The rows below come in pairs that one turn or mirror swaps. Which row does each named row swap with?
Damun: [  4 -11 -14   1 -14  14 -14 -13  -6  -4  -7 -13   7   7   4  12 -22  17
  -8]
kub: [-13   6 -11  -9  -8  -6 -24   5   7 -11 -11 -17  -8  -2   4  19 -10  12
  -7]
vurev: [  1 -12 -19  -1  -9   5 -25   6   1   5 -18  -9  12   1   1  11   7  10
  -1]
Bino: [ -5  -1  -9  -1  -9  -2 -19   5  15   1   6 -14  13 -11  12   3  -3  -1
  -9]
vifir: [ -2   1 -15   5  -2  21 -13  -1  -2 -13   3  -5  -1   2  14   6 -26   6
   2]
pezaf: [-12  -1 -19   3  10   6 -21  16   2  -6  -7  -9   3  -5   5   3   1   6
   6]
kogip: [  0  -6 -15   3 -11   2 -19  -1   9  -4   6 -23   6  -8  16  -1 -15  -4
 -12]
Pavog: [  4   0  -9 -12  -8  28 -20   3 -13  -6 -13  -8  -2  -7  21  16 -20   5
 -10]
Penoz: [ -7  11  -9  -5 -16   7 -27   1   3 -11  -2 -23  -7  -5   4  17 -18  16
 -11]
Foz: [  5  -8 -19   3  -9   8 -16 -10  -6 -11   0 -17   4   1   7  12 -27  10
  -8]
Dotom: [ -3  -1  -6  -7  -4   8 -16  12  15   9   1 -11  14 -13  13   9   0   1
 -20]
Zivav: [-10   5  -3  -2  -5  17  -8  -4  -9   6 -13  -9   3   6   1  16 -14  24
 -11]
lup: [ -5   1 -11 -13   7  14 -19  17  -5 -10 -17  -1   5  -2  15   9  -4   9
  -1]
bavi: [  0  -4 -10   2 -11  15 -12  -8  -9   2 -12 -13   7   9   1  15 -23  21
  -8]
leguk: [-12   6 -12  -8  -9  -1 -29   4   5 -13 -12 -18  -8  -3   1  19  -7  15
  -6]
lufa: [ -1  -3 -18   7 -13  -1 -20   1   8  -4   7 -17   4  -9  13   4 -16  -6
  -9]
Fom: [  2  -5 -11   0 -11  18  -9  -8 -10  -2  -7  -6   9   8   4  18 -22  19
  -7]
ruten: [ -3   1 -13   6  -2  15 -18   5  -1 -15  -2  -4   1  -1  14   8 -34  10
  -2]
Gutiz: [ -9   8  -8  -9  -9  -1 -30   2  11  -9 -11 -16  -7  -3   4  20  -8  14
  -7]
nefi: [ -9   5  -3  -8   5  12  -8  -3  -7   0 -14 -13   4 -12  21   6  -6   5
 -22]
zukod: [  2  -9 -20   2  -7  11 -20  12  -5  10 -11  -9  14   0   0  11   8   7
  -1]
feb: [  4   4  -8 -10  -8  27 -22   3 -13  -7 -12  -4  -2  -5  19  14 -22   7
 -12]
zovet: [ -9  10  -4  -1  -6  15 -10  -4  -7   5 -13  -9   2   7   2  15 -16  25
 -11]
tevek: [  4  -4 -15   4  -6  10 -22   8  -5  15 -13  -7  15  -1   2  11   6   7
   2]
guk: [ -6   6   0  -1  -5  15 -10  -2  -7   3 -10  -8   3  -5  20   9 -22   3
 -26]
Leva: [ -8  -2 -17  12   4  19 -19   9   8   1   3 -16  -1 -17   2  11   1   1
  -1]
Mufut: [ -7  12 -12  -4 -10  11 -25   3   6  -6   3 -25  -7  -6   5  18 -18  17
 -17]
Kolik: [  4   8 -10   0 -18  27 -25   2  -8   3 -10 -10  -8 -10  17  13  -9  -5
 -10]
vigu: [  2   0 -17  11 -11  15 -20  11  -3  17  -5  -9  14  -4   7   0   0   3
  -9]
galug: [  3  -2  -8   1  -9  16  -9  -7 -14   3  -9 -13   9   7   4  16 -24  19
  -7]
Vab: [ -5  10  -8  -5 -14  23 -19   0   2  -2   2 -23 -11  -6   2  22 -14  16
 -14]
Nefa: [-10   4  -1 -12   4  13  -9  -6  -6   2 -14  -9   3  -7  18   8   1   1
 -17]
noro: [  2  -8 -19   6  -7   8 -22   6  -2  14 -14 -10  15  -1   0   9   5   9
  -2]
Kuv: [ -2  11  -9   4 -17  25 -26   4  -2   6 -11  -7  -9 -14  14  14  -6  -2
  -7]
Sak: [ -9   1  -8  -2  -8   3 -17  10  20   6   4 -16  10 -11  13   7  -6   2
 -10]
boluk: [  1   0 -17   3   0  29 -15  -2  -8  -9   5  -5  -3  -4  16   5 -15   1
   6]
zeneb: [ -4  -8 -16  -5  -7  -3 -24   9   7  -1 -17 -11   6  -3   0  15   4   7
   6]
Gov: [ -7  -1  -2  -2   1  14 -16  11   6 -10 -11  -7   4  -8  10  19 -30  15
 -17]
tifor: [ -4  -4 -11 -10   4  20 -15  -2  -5   4  -7  -6   1 -11  18  11  10  -2
   0]
dud: [  4  -2 -16  11 -11  18 -21  11  -5  17  -5  -6  14  -5   6   3  -1   2
 -11]
Zabub: [ -7   3 -19  -5   9   9 -23  20  -1  -9 -13  -6   4  -2   8   5   0   7
   2]
gom: [ -6  -3 -10  -9   4  18 -14   1  -3   4  -7  -6   3  -9  16   6  10  -2
   2]
Fas: [-10  10  -9   5  -8  17 -22   6  -4  12 -12 -11  -9 -10   8  13   8  -3
  -8]
Kul: [ -1  -7 -15   4 -12   0 -18  -2  10  -6   6 -15   8  -8  15   0 -16  -4
  -9]

Fas swaps with guk
Leva swaps with Gov
ruten swaps with pezaf
Fom swaps with zukod
vifir swaps with Zabub
Kuv swaps with nefi

